[[4261, 4971, 5147, 5509, 4573, 6109, 6158, 3277, 4250, 5148, 5366, 6758, 4338],
 [5277, 8205, 3507, 5345, 6444, 5672, 6879, 5459, 5892, 5060, 5366, 6758, 5312],
 [5277, 5646, 5147, 6106, 6722, 4698, 6158, 5010, 5239, 7525, 4084, 6758, 5312],
 [6526, 5646, 5198, 7126, 6266, 5672, 6127, 5010, 6564, 5049, 5366, 6767, 5710],
 [5419, 5646, 5147, 5509, 2842, 6161, 4172, 5010, 5034, 5060, 4239, 5876, 6182],
 [3072, 5646, 6802, 6554, 5267, 5672, 7236, 5010, 6029, 5060, 5384, 6758, 3431]] ans = 5147

[[621, 401, 650, 526, 474, 607, 622, 559, 438, 768, 629, 573],
 [125, 976, 361, 215, 571, 174, 644, 124, 730, 792, 768, 411],
 [615, 451, 309, 358, 654, 531, 411, 401, 288, 764, 426, 560],
 [608, 247, 879, 609, 407, 610, 599, 597, 458, 913, 544, 577],
 [611, 343, 787, 675, 387, 635, 746, 661, 449, 650, 712, 451],
 [622, 430, 318, 422, 624, 512, 412, 490, 242, 749, 410, 510]] ans = 650

[[29, -4, -5, 24, 22, 4, 5, 1, -44, 1, 3, 22],
 [-8, 6, 9, 1, -8, -10, 6, 20, 16, 15, 8, -6],
 [-10, -8, -7, -13, -25, 16, 4, -10, 24, 10, 5, -23],
 [-18, 22, 27, -9, -1, -9, 8, 27, 33, 7, 9, -1],
 [-10, 6, -6, -6, -9, 12, 4, 3, 31, -1, 3, -10],
 [17, -6, 1, 16, 16, 11, 3, 9, 21, 12, 4, 19]] ans = -5

[[581, 46, -618, 485, -238, 398, 572, 528, 34, 565, 278, 329, -40, -302, 30],
 [39, -169, 189, -392, -123, -480, -221, -200, 58, -128, -109, -580, -191, 18, -136],
 [362, -69, -587, 336, -4, -11, 606, 280, 268, 393, -79, -215, -192, -308, 266],
 [-6, -220, -284, -72, 236, -605, 373, -173, 488, 0, -483, -930, -358, -179, 419],
 [-105, -216, 61, -322, 128, -638, -7, -282, 295, -175, -380, -844, -258, -27, 161],
 [258, -208, -12, -307, -252, -430, -56, -64, 85, 39, -38, -587, -239, -93, -178],
 [119, -21, -39, -9, -72, -53, 48, 51, 33, 58, 28, -92, -52, -39, -26],
 [226, 159, -342, 465, 25, 490, 378, 353, -12, 332, 210, 537, 122, -115, 126],
 [-236, -154, 103, -252, 249, -563, -9, -326, 316, -227, -428, -722, -203, 25, 248],
 [225, 69, -431, 431, 86, 261, 499, 312, 149, 330, 46, 194, 7, -170, 247],
 [403, -137, -298, -6, -222, -205, 244, 150, 130, 238, 12, -379, -216, -209, -40]] ans = -618

[[6, 4, 4, 4, 6, 5, 3, 5, 4],
 [5, 5, 5, 6, 5, 5, 5, 6, 5],
 [5, 6, 6, 5, 4, 5, 7, 5, 6],
 [5, 4, 6, 7, 5, 6, 5, 6, 5],
 [4, 7, 7, 6, 3, 5, 9, 5, 7],
 [4, 6, 3, 2, 6, 4, 4, 3, 5]] ans = 4

[[69, 32, 28, 18, 33, 58, 44, 12, 18, 53, 46],
 [24, -40, 67, 46, 36, 70, 66, 21, -31, 180, 69],
 [349, -257, -64, 183, 158, 195, -194, 250, -197, -93, -263],
 [22, 66, 53, 2, 50, 20, 13, 2, 69, 62, 27],
 [49, -34, 158, 83, 62, 27, 45, 50, 81, 40, -2],
 [38, 49, -40, -29, 47, 50, 38, -9, -30, 108, 57],
 [94, 2, 26, 35, 77, 91, 76, 17, 46, -9, 122],
 [224, -413, 409, 40, -190, 252, 109, 157, -152, 691, 0],
 [135, -53, -585, -77, 455, -81, -222, -138, -420, 1, -157],
 [-117, 191, -28, -58, 63, -40, 56, -59, 65, 157, 82],
 [95, 36, 61, 56, 35, 50, 36, 91, 17, -40, 39],
 [61, 60, 31, 29, 24, 37, 39, 22, 22, 64, 48]] ans = 28

[[4983, 5045, 1362, 5072, 4706, 4009, 3833, 5669, 5026, 5767],
 [4983, 5045, 4066, 5129, 6207, 4009, 6168, 5669, 6720, 5767],
 [5049, 4842, 5717, 5129, 6207, 4009, 6168, 5669, 6720, 5767],
 [4983, 5045, 4066, 5129, 6495, 4009, 6168, 5669, 6720, 5767],
 [4983, 5045, 2317, 5045, 4244, 4009, 3927, 5669, 4998, 5767],
 [4983, 5045, 4066, 5129, 6431, 4009, 6168, 5669, 6720, 5767],
 [3349, 6013, 1430, 5129, 8497, 4009, 6168, 5669, 6720, 5767]] ans = 1362
